Each row is where one point has got to under a steady rotation. How many steps took it there?
The counts run from 0 to 235.
[ 0.41 -1.72 -0.02 -0.56 -3.10 -0.51  1.46 -1.74  1.15  0.09  0.45  0.71
 -0.51 -1.78  1.22 -1.28  1.07 -0.66  0.26  0.64 -0.70  1.15  1.69  0.73
  0.21  1.26  0.88 -0.22 -1.92  1.01  0.27 -0.76  0.15  0.41 -0.25  0.53
  0.04 -0.28 -0.97  0.00 -1.08 -1.00 -2.60  0.73  0.39 -0.18 -0.30 -0.12
  0.73 -0.41  1.02  0.48  1.21  0.59 -0.62  1.31 -1.85  1.00] : 229
[-1.09 -0.37 -1.12 -1.24 -2.57  1.14  0.53 -0.91  1.40 -1.66  0.23  0.06
  0.03 -0.99  1.32 -0.47  1.18  0.46 -0.63 -1.00  0.19  1.32 -0.33  0.50
  1.84 -0.08  1.19 -0.88 -1.85  1.63 -0.05 -0.77  1.34 -0.12 -1.24 -1.35
 -0.02 -0.08 -0.38 -1.68 -1.49 -0.90 -0.57 -0.06 -0.89 -0.96  1.22  1.24
  0.42  0.21  0.03  0.47  0.48  0.08 -1.68  0.25 -1.49  1.07] : 191
[ 0.25 -1.63  0.40 -1.23 -2.26 -0.45  0.72 -1.52  1.91 -0.66  1.33  0.15
 -0.95 -2.11  0.55  0.82  0.38 -0.95 -1.34  0.33 -0.80  0.31  0.76  0.33
 -0.20 -0.34  1.41  0.83 -1.10  1.58 -0.07 -1.34 -0.60 -0.19 -1.10 -0.34
 -0.92 -0.89 -0.74 -0.21 -1.06 -0.51 -1.74  0.73  1.47 -0.19  0.16  0.40
  0.19 -1.45  2.18 -0.17  0.27  0.70 -1.32  0.08 -1.93  1.33] : 221
[-0.60 -0.61  1.10 -1.57 -3.46 -0.21 -0.38 -1.30  0.82 -1.19  1.09 -0.13
 -0.17 -1.86  1.36  0.66 -0.13  0.06 -0.38  0.32 -0.26  0.59  1.93  0.20
  0.27  0.21  0.24  0.56 -1.36  1.77 -0.12 -1.86 -1.23 -0.81 -0.41 -0.10
 -0.23 -0.47 -0.90 -1.32 -0.97  0.74 -0.30  0.16 -0.08 -1.02  0.58  0.80
  0.15 -2.16  2.26  0.20 -0.43  0.48 -0.07 -0.11 -1.00  1.54] : 0
[-0.43  0.01 -0.02  0.30 -1.49 -0.38  2.01 -1.17  0.25  0.11 -0.05  0.81
  0.10 -2.56  1.48  0.55  1.49 -0.31 -1.72 -1.09 -0.80  0.87 -0.45  0.29
  0.53  1.43  0.30 -0.23 -1.11  2.09  0.91  1.75 -0.45 -0.23 -0.01 -0.04
  1.26 -0.64 -0.71 -0.59 -1.49 -0.72 -0.56  0.99  0.11 -1.42  0.44  1.33
 -0.37  0.02  0.70 -0.92  0.16  2.52  0.24  0.26 -1.99  0.87] : 140
[-0.35 -1.05  0.66  0.10 -3.36  1.00  0.14 -0.73  1.25  0.26 -0.62  0.22
  0.38 -2.08  1.11 -0.66  1.05  0.46 -0.25 -1.50  0.39  1.71  0.98 -0.08
  1.95  2.14  0.10 -0.21 -1.85  1.79  1.22  0.08  0.97  0.09 -0.43 -0.27
  1.25 -0.06 -1.14 -1.14 -1.66  0.04 -0.43  0.14  0.03 -0.08  0.06  0.01
 -0.79  0.28  0.09 -0.04  1.80  0.57 -0.04  0.60 -1.27  1.45] : 16
[ 1.03  0.45  1.21 -0.91 -1.42  1.13  1.84 -1.20 -0.34 -0.84  1.14  1.29
 -0.73 -0.53  1.89 -0.01  0.14 -0.77 -0.66  0.12 -0.42  0.35  0.17 -0.18
  0.96 -0.03  0.57  0.74 -1.49  1.56 -0.15  1.79 -0.64  0.30 -1.66 -0.70
 -0.63 -0.38 -0.04 -1.09 -0.80 -1.94 -1.82  2.49  0.37 -1.03 -0.12  0.80
 -0.65 -0.29  0.95 -0.55  0.23  1.94 -1.28  0.62 -1.61  1.07] : 137
[ 0.05 -0.98 -1.14 -0.70 -3.04 -0.82  1.66 -2.01  0.67 -0.29  0.10  0.65
 -0.69 -1.29  0.55  0.72  1.24 -0.64  1.16 -0.29  0.03  0.92  0.50  0.69
  1.24  2.01 -0.27 -0.35 -1.22  2.03  0.48 -0.23 -0.05 -1.03  0.96  0.91
  1.48 -0.78 -0.15 -0.24 -1.53 -0.93 -0.19  0.06  0.11  0.38  0.00  1.03
  0.29 -0.51  1.31  1.45  1.08  1.16 -0.14  1.06 -1.86  0.74] : 6
[ 1.02 -0.76  0.71 -0.26 -2.44  0.47  1.00 -0.88  1.29 -0.53 -0.36  0.34
 -1.04 -0.48  0.44  1.10  0.62 -0.77  1.37 -1.13  0.11  1.07 -0.38  0.12
  2.14  1.22 -0.38  0.73 -1.48  2.06  1.46  0.97  0.34  0.05 -0.25 -0.17
  0.87 -0.86 -0.15 -0.63 -0.79 -1.19 -0.06  0.90  0.67  1.29 -0.62  0.56
 -1.53 -0.30  0.94  1.06  2.25  1.20 -0.46  0.90 -1.63  0.74] : 14
[-0.01 -1.12  1.29 -0.13 -2.52  0.10  1.69 -0.82  0.52  0.46  0.85  1.06
 -1.42 -1.73  1.33  0.10  0.54 -2.35  0.00 -0.89 -2.01  1.24  0.65  0.55
  1.79  0.62  1.16 -0.41 -1.18  0.89  0.52  0.78  0.61  0.51  1.11 -0.28
  1.53 -0.53 -0.58  0.39 -1.18 -1.15 -0.76  0.53  0.57  0.13  0.23  0.95
 -0.13 -0.27 -0.66  0.34  1.25  1.58 -0.41  2.56 -0.82  0.25] : 150
[-0.18 -2.10 -0.43 -0.82 -2.67  0.34  1.47 -1.73  0.71 -0.39  0.41  1.00
  0.53 -1.39  0.57 -0.08  1.08 -1.07 -0.65 -1.26  1.24  1.55  0.39  0.67
  0.47  1.39  0.94 -0.39 -1.96  1.02 -0.33 -1.48  0.89 -0.05 -0.80 -0.56
  0.53 -0.57 -1.28 -0.45 -1.91 -0.46 -1.78 -0.20  0.76  0.46 -0.15 -0.46
  0.30 -0.10  0.90 -0.05  0.88  0.57 -1.68  1.33 -1.06  1.45] : 113
[ 0.36 -0.59  1.24 -0.88 -2.05  0.45  1.07 -1.57 -0.17 -0.08  1.07  1.51
  0.46 -0.81  0.62  1.88 -0.68 -1.24  0.27 -1.28  1.18  0.56  0.18 -0.14
  0.97  1.12  0.28  1.12 -1.01  1.93  0.31  0.10 -0.77 -0.96 -0.73 -0.56
  1.24 -0.92 -0.34 -1.49 -1.60  0.05 -0.32  0.72  1.32  1.01 -0.21  0.02
 -1.39 -0.72  2.37 -0.54 -0.66  1.98 -0.89  0.44 -0.51  1.12] : 109
[-0.08  0.24  2.03 -0.32 -1.76  1.29  1.01 -0.74 -0.06 -0.88  1.19  0.62
  0.16 -1.42  1.46 -0.65 -0.88 -0.25 -0.87 -0.27  0.29  1.65  0.97  0.67
  0.65 -0.53  2.41 -0.23 -2.21  1.50 -0.31 -0.07 -0.35 -0.52 -1.28 -2.44
 -0.29 -0.29 -0.60 -1.39  0.14 -0.54 -1.10  1.22 -0.24 -0.32  0.48  0.65
 -1.32 -0.52  1.41 -1.23 -0.85  1.91 -0.99  1.27  0.21  0.79] : 40
[ 0.18  0.05  0.05 -1.34 -2.03  1.46  1.27 -1.72  0.24 -1.55  1.46  1.04
 -0.50 -0.43  1.05 -0.36 -0.07 -0.82  0.39  0.10  0.60  0.19 -0.12  0.07
  1.88 -0.56  1.27 -0.33 -0.79  1.21 -0.11  0.85 -0.44 -1.07 -1.27 -1.14
  0.52  0.27  0.90 -1.60 -1.27 -1.52 -0.21  1.02  0.02 -0.81  0.65  1.05
 -1.57  0.99  2.08  0.28 -1.17  1.76 -0.94 -0.11 -0.50  1.06] : 194
[-0.98 -1.69  0.43  0.14 -0.72  0.31  1.05 -1.38  1.72 -0.50  1.80  0.06
 -0.20 -2.17  0.26  0.34  1.26 -1.18 -1.10 -0.12 -0.05  1.12  0.46  1.16
  1.19 -0.02  1.99 -0.86 -1.50  1.23 -0.42 -1.16  0.44 -1.23 -0.79 -1.06
  0.77 -0.24 -1.04 -1.90 -0.95 -0.60 -1.14 -0.07  1.05 -0.22  1.37  0.69
  0.18  0.52  1.57 -0.68  0.20  0.69 -1.29  0.60 -1.27  1.26] : 37
[ 0.19  0.09  2.13 -0.48 -1.05  1.67  0.84 -0.25  0.46 -0.81  1.04  0.29
 -0.08 -1.43  1.55  0.06 -0.49 -0.49 -1.70 -0.64  0.21  1.36  0.55  0.19
  0.91 -0.20  1.45  0.59 -2.19  1.67  0.30  0.40 -0.50 -0.05 -1.53 -2.39
 -0.56 -0.73 -0.47 -1.48  0.13 -0.94 -1.11  1.08  0.31  0.29  0.64  0.55
 -1.76 -0.60  1.30 -0.97 -0.08  1.80 -0.94  0.78 -0.26  0.95] : 204
[ 0.39 -0.55  1.99 -0.47 -2.34  0.97  1.17 -0.90  0.10 -0.66  1.53  0.53
 -0.92 -1.33  1.24  1.22 -0.21 -2.11  0.72 -1.19 -0.26  0.83  0.38  0.16
  2.26  0.43  0.24  0.33 -0.92  1.51  0.33  2.01 -0.09 -0.67  0.05 -0.38
  1.68 -0.04  0.25 -0.80 -0.82 -1.02  0.56  0.92  0.65  0.39  0.34  1.17
 -2.03  0.03  1.13  0.83  0.65  1.49  0.55  1.53 -0.30  0.63] : 90
[-0.69 -0.43 -0.48  0.06 -1.30  0.23  2.03 -1.15  0.76  0.07 -0.24  1.09
  0.05 -0.85  0.55  0.88  1.77 -0.43  0.28 -1.43  0.84  0.88 -0.26  0.17
  2.03  1.39  0.10 -0.61 -1.86  2.37  0.47  0.89  0.55 -0.76 -0.31 -0.10
  1.37 -0.68 -0.46 -2.55 -1.88 -0.84 -0.26  1.05  0.66 -0.29  0.32  1.17
  0.37  0.48  0.68 -0.50  0.84  0.96 -1.16  0.46 -2.31  1.21] : 25
[ 0.68 -0.32  0.55 -1.24 -2.38  0.34  0.95 -0.90  1.06 -0.74  1.03  1.03
 -1.19 -0.47  0.61  1.35 -1.02 -1.28 -0.27  0.09 -1.27  0.12 -0.56 -0.07
  0.37 -1.14  1.65  1.07 -0.84  1.68  1.14  0.04 -0.93 -0.38 -0.38 -1.16
 -0.46 -1.38  0.58 -0.73 -0.49 -1.23 -0.56  0.98  1.55  0.94  0.19  0.25
 -1.07 -1.11  2.19 -0.96 -0.70  1.98 -1.76  0.23 -1.34  0.76] : 50
[-0.73 -0.50 -1.44 -0.18 -2.98  0.10  0.61 -1.18  2.59 -0.96 -0.70 -0.07
 -0.48 -1.84  0.64 -0.25  1.30  0.89 -0.50 -0.11 -0.69  1.29 -0.60  0.64
  0.67  0.62  1.41 -0.44 -1.21  1.67  1.79 -1.16  0.49  0.00 -0.34 -1.18
  0.34 -1.18 -0.53 -0.33 -1.06 -0.89 -0.86 -0.71 -0.09 -0.06  0.38  0.66
 -0.37  0.31  1.45 -0.09  1.00  1.10 -1.29 -0.41 -1.94  1.43] : 123
[-0.72 -0.51 -0.04 -0.96 -3.04  1.32  0.58 -1.25  0.84 -0.59  1.01  0.22
  0.70 -2.14  1.34 -1.13  1.06  0.51 -1.19 -0.89  1.06  0.87  0.45 -0.28
  1.04 -0.45  1.61 -0.74 -2.34  1.33 -0.31  0.36  0.80 -0.84 -1.41 -1.34
 -0.28  0.64 -0.10 -1.83 -1.75 -0.56 -0.42  1.02  0.06 -1.12  0.94  0.28
 -0.40  0.83  0.28 -0.12 -0.01  0.22 -0.57 -0.39 -1.29  1.63] : 28
[ 0.75 -0.28  1.58 -1.31 -3.27  0.75  0.55 -1.58  0.25 -1.06  1.47  1.02
 -1.41 -0.43  1.71 -0.26 -0.39 -0.78  1.20  0.99 -1.31  0.04  1.49 -0.25
  2.31 -0.23  0.58  0.05 -0.80  1.14  0.03  0.76 -1.01 -0.36 -0.87 -0.05
  0.45  0.57  0.12 -1.55 -1.24 -1.01 -0.69  1.22 -0.29 -1.34  0.47  1.31
 -0.30 -0.34  1.53  0.78 -0.27  0.92 -0.45 -0.11 -1.02  1.20] : 78
[ 0.32 -0.92  0.88 -0.45 -2.35 -0.07  2.00 -0.95 -0.12  0.70  0.57  1.81
  0.03 -1.49  1.04  1.22  0.17 -1.45 -0.96 -1.42 -0.53  0.93  0.28 -0.16
  0.07  1.59  0.38  0.63 -0.96  0.98  0.91  0.26 -0.44  0.47 -0.11 -0.37
  1.27 -0.98 -0.88  0.37 -2.10 -0.31 -1.51  0.58  1.40  0.50 -0.80 -0.34
 -0.74 -0.56  1.03 -1.36  0.00  2.37 -1.18  1.09 -0.99  1.10] : 53
[-0.11 -0.66 -0.10 -0.44 -3.52  0.67  0.81 -0.87  1.33 -0.37 -0.45 -0.08
  0.28 -1.80  1.45 -0.81  1.56  0.70 -0.01 -1.29  1.04  1.42  0.98 -0.31
  0.78  1.57  0.21 -0.42 -2.53  1.32  1.40 -0.10  1.06  0.01 -0.26 -0.71
  0.79 -0.37 -1.10 -1.58 -1.31 -0.24 -0.64  0.29  0.52  0.31 -0.23 -0.62
 -0.73  0.43 -0.08  0.06  1.91  0.12 -0.19  0.33 -1.67  1.34] : 180
[ 0.21 -1.54 -0.40 -0.93 -4.25 -0.40  0.64 -2.25  1.47 -0.47  0.61  0.59
 -1.17 -1.30  1.00 -1.46  0.33 -0.40  0.78  1.39 -1.51  0.78  1.29  0.80
  0.54  0.29  1.67 -0.71 -1.11  0.93  0.48 -0.95 -0.22 -0.05 -0.06  0.28
  0.03  0.14 -0.17  0.31 -1.11 -1.10 -1.65  0.42 -0.27 -0.81  0.08  0.09
 -0.02  0.23  1.60  1.06  0.34  1.03 -0.29  0.68 -1.24  1.11] : 230
[ 0.06 -0.26  2.08  0.01 -2.55  0.27  0.79 -0.79  0.13  0.00 -0.55  0.93
 -0.46 -1.79  1.83  0.71  0.77  0.05 -0.08 -0.98 -1.12  1.11  0.85 -0.07
  1.25  2.33 -0.83  0.56 -0.85  1.63  1.80  1.30 -0.74  0.53 -0.05  0.13
  1.48 -0.37 -1.29 -0.82 -1.40  0.21 -0.86  0.52 -0.06 -0.78 -0.29  0.62
 -1.09 -0.33  0.66 -0.46  1.15  1.92  0.54  0.51 -1.17  1.36] : 72
[ 0.00  0.98  0.31  0.01 -0.72  0.93  2.15 -0.85  0.11 -0.97  0.31  0.58
  0.02 -1.35  1.41  0.86  0.66  0.19 -0.82 -1.51  1.06  1.09 -0.93  0.18
  0.98  0.76  0.23  0.42 -1.67  2.74  0.50  1.46 -0.54 -0.79 -0.97 -1.23
  0.84 -1.12 -0.03 -1.93 -0.51 -0.95 -0.24  1.32  0.40 -0.28  0.50  1.45
 -1.34  0.02  1.50 -0.82 -0.01  2.39 -0.38  0.04 -1.07  0.90] : 196
[-0.54 -1.48 -0.20  0.29 -1.07  0.62  1.08 -1.89  2.01 -0.62  1.79  0.21
 -0.12 -2.52  0.43 -0.11  1.23 -0.95 -1.54  0.04 -0.38  0.14  0.44  0.40
  1.48  0.15  2.07 -0.30 -1.33  0.65  0.19 -0.35  0.02 -1.19 -0.84 -1.20
  0.95 -0.31 -0.24 -2.13 -1.02 -0.89 -1.28  0.00  1.18 -0.22  1.25  0.31
 -0.66  0.87  1.68 -0.24 -0.17  0.95 -0.82 -0.25 -1.39  1.89] : 201
[ 0.61 -0.84  1.56 -0.41 -1.90 -0.48  1.33 -1.54 -0.36  0.15  0.75  1.35
 -0.51 -1.09  0.96  1.17 -0.29 -1.48  0.33 -0.33 -0.58  1.04  0.81  0.64
  0.39  1.43 -0.15  0.87 -0.57  1.83  0.58  0.32 -1.91 -0.14 -0.44  0.51
  0.84 -1.06 -0.72  0.34 -1.00 -0.62 -1.44  0.80  0.35  0.29 -0.65  0.66
 -0.66 -1.12  2.64 -0.04  0.25  2.77 -0.62  1.41 -0.99  1.12] : 225
[ 0.42 -0.63  0.21 -1.32 -1.98  1.56  1.48 -1.83  0.24 -0.96  1.81  0.85
  0.02 -0.71  1.10 -0.88  0.22 -0.51 -0.36  0.19  0.98  0.34  0.93  0.09
  1.68 -0.41  1.13 -0.29 -1.83  1.06 -0.76  0.45  0.07 -0.67 -1.88 -1.17
  0.03  0.59  0.18 -2.13 -1.56 -1.25 -1.44  1.32  0.43 -0.94  0.53  0.52
 -0.64  0.61  1.52  0.02 -0.49  0.49 -0.91 -0.13 -0.91  1.70] : 193
[ 1.46 -0.10  1.57 -0.71 -2.12  0.28  0.70 -1.18  1.28 -0.99  0.66 -0.07
 -1.41 -0.92  1.56  0.20  0.01 -0.13  0.16  0.61 -0.67  0.13  1.28 -0.37
  0.58 -0.05  0.20  1.64 -1.37  1.67  1.09  0.72 -1.11  0.29 -1.48 -0.26
 -0.73 -0.69 -0.43 -1.29  0.24 -0.93 -1.84  1.63  0.91 -0.01 -0.30  0.19
 -1.50 -1.01  1.88 -0.14  1.17  1.08 -0.15 -0.18 -1.73  1.21] : 69
[ 0.22  0.23 -0.74 -0.83 -3.00 -0.57  1.90 -0.97  0.69 -0.94 -0.97  0.28
 -0.74 -1.40  1.80  0.23  0.84 -0.05 -0.26 -0.83 -1.16  1.80 -0.42  0.87
 -0.39  1.16  0.10 -0.11 -1.22  2.22  1.59  0.46  0.05  0.52  0.21 -0.13
  0.35 -1.49 -0.50  0.97 -0.66 -1.49 -0.93  0.22 -0.64 -0.11 -0.31  0.94
 -0.46 -1.04  0.55  0.44  1.40  2.28 -0.33  1.53 -1.87  0.32] : 63
[ 0.76  0.70  0.05 -1.06 -2.96  1.00  1.53 -0.93 -0.07 -1.01 -0.73  0.88
  0.03 -0.40  1.50 -0.41 -0.47  0.36  0.38 -1.02  0.61  2.22 -0.98  0.56
  0.39  0.68  0.60 -0.06 -1.73  2.24  1.51  0.60 -0.01 -0.02 -0.63 -1.52
  0.07 -0.90  0.13  0.38 -0.60 -1.39 -0.42  0.82 -0.88  0.81 -0.70  0.34
 -1.84 -0.25  1.59 -0.02  0.37  2.53 -0.91  1.23 -0.26  0.49] : 119
[ 0.28  0.03  0.98 -0.71 -2.83  0.10 -0.07 -1.12  1.68 -1.60  0.18 -0.92
 -0.90 -1.66  1.58 -0.13  0.14  0.89 -0.39  0.79 -0.84  0.44  1.08  0.06
 -0.12 -0.05  0.49  0.95 -1.28  1.78  1.54 -0.08 -1.47 -0.18 -1.16 -0.67
 -0.56 -0.59 -0.49 -1.27  0.21 -0.44 -1.33  0.78  0.03 -0.92  0.35  0.58
 -1.19 -0.78  2.28 -0.25  0.54  1.31  0.05 -0.87 -1.82  1.38] : 68
[ 0.88 -0.88 -0.24 -1.12 -3.17  0.48  0.78 -1.95  1.52 -0.88  0.99 -0.36
 -0.39 -1.96  0.89 -1.25  0.69  0.12  0.33  0.48  1.11  0.44  1.89  0.15
  0.44  0.33  0.37  0.21 -2.49  1.46 -0.06 -0.54  0.23 -0.81 -0.93 -0.02
 -0.55 -0.10 -0.20 -1.36 -0.84 -0.62 -1.40  1.25  0.77  0.05 -0.09 -0.37
 -0.53 -0.43  1.27  1.00  1.36 -0.25  0.17  0.10 -1.60  1.20] : 9
[-1.16 -0.96  0.85 -0.79 -3.67  0.69  0.28 -0.84  1.28 -1.07  1.30 -0.34
 -0.54 -2.20  1.31 -0.87  0.31 -0.65 -0.09 -0.47 -0.24  1.48  1.51  0.50
  1.69 -0.21  1.71 -1.26 -2.37  1.02 -0.06 -1.07  1.02 -0.77  0.29 -1.44
  0.51  0.31 -0.63 -1.25 -0.89 -0.40  0.24  0.00 -0.30 -0.01  1.21  0.61
 -0.24 -0.38 -0.17  0.88  0.43 -0.11 -0.16  1.37 -0.29  0.73] : 95
[ 0.83 -0.06  0.70 -0.52 -1.44 -0.50  2.09 -1.67 -0.38 -0.68  0.39  1.13
 -0.49 -0.75  1.30  0.72 -0.21 -0.48  0.51  0.14 -0.17  0.72  0.59  0.75
 -0.01  1.43 -0.05  0.77 -0.67  2.35  0.60  0.55 -1.74 -0.44 -0.49  0.44
  0.52 -1.35 -0.67 -0.48 -0.48 -0.96 -1.68  1.08  0.00 -0.11 -0.62  1.04
 -0.65 -1.02  3.02 -0.60 -0.03  2.68 -0.73  0.83 -1.26  0.92] : 61
[-0.55 -1.48 -0.05 -0.49 -2.93 -0.47  1.50 -1.38  0.57  0.18  0.41  1.81
 -0.34 -1.44  0.85  1.22  0.50 -1.94 -0.60 -0.90 -1.50  0.75 -0.25  0.27
  0.53  1.43  0.78  0.06  0.02  1.10  1.09 -0.43 -0.05  0.33  0.46  0.00
  1.71 -0.98 -0.89  0.96 -2.32 -0.61 -0.91 -0.58  1.10  0.31 -0.11  0.40
 -0.07 -0.36  1.15 -0.54 -0.13  2.00 -1.13  1.23 -1.09  1.09] : 54
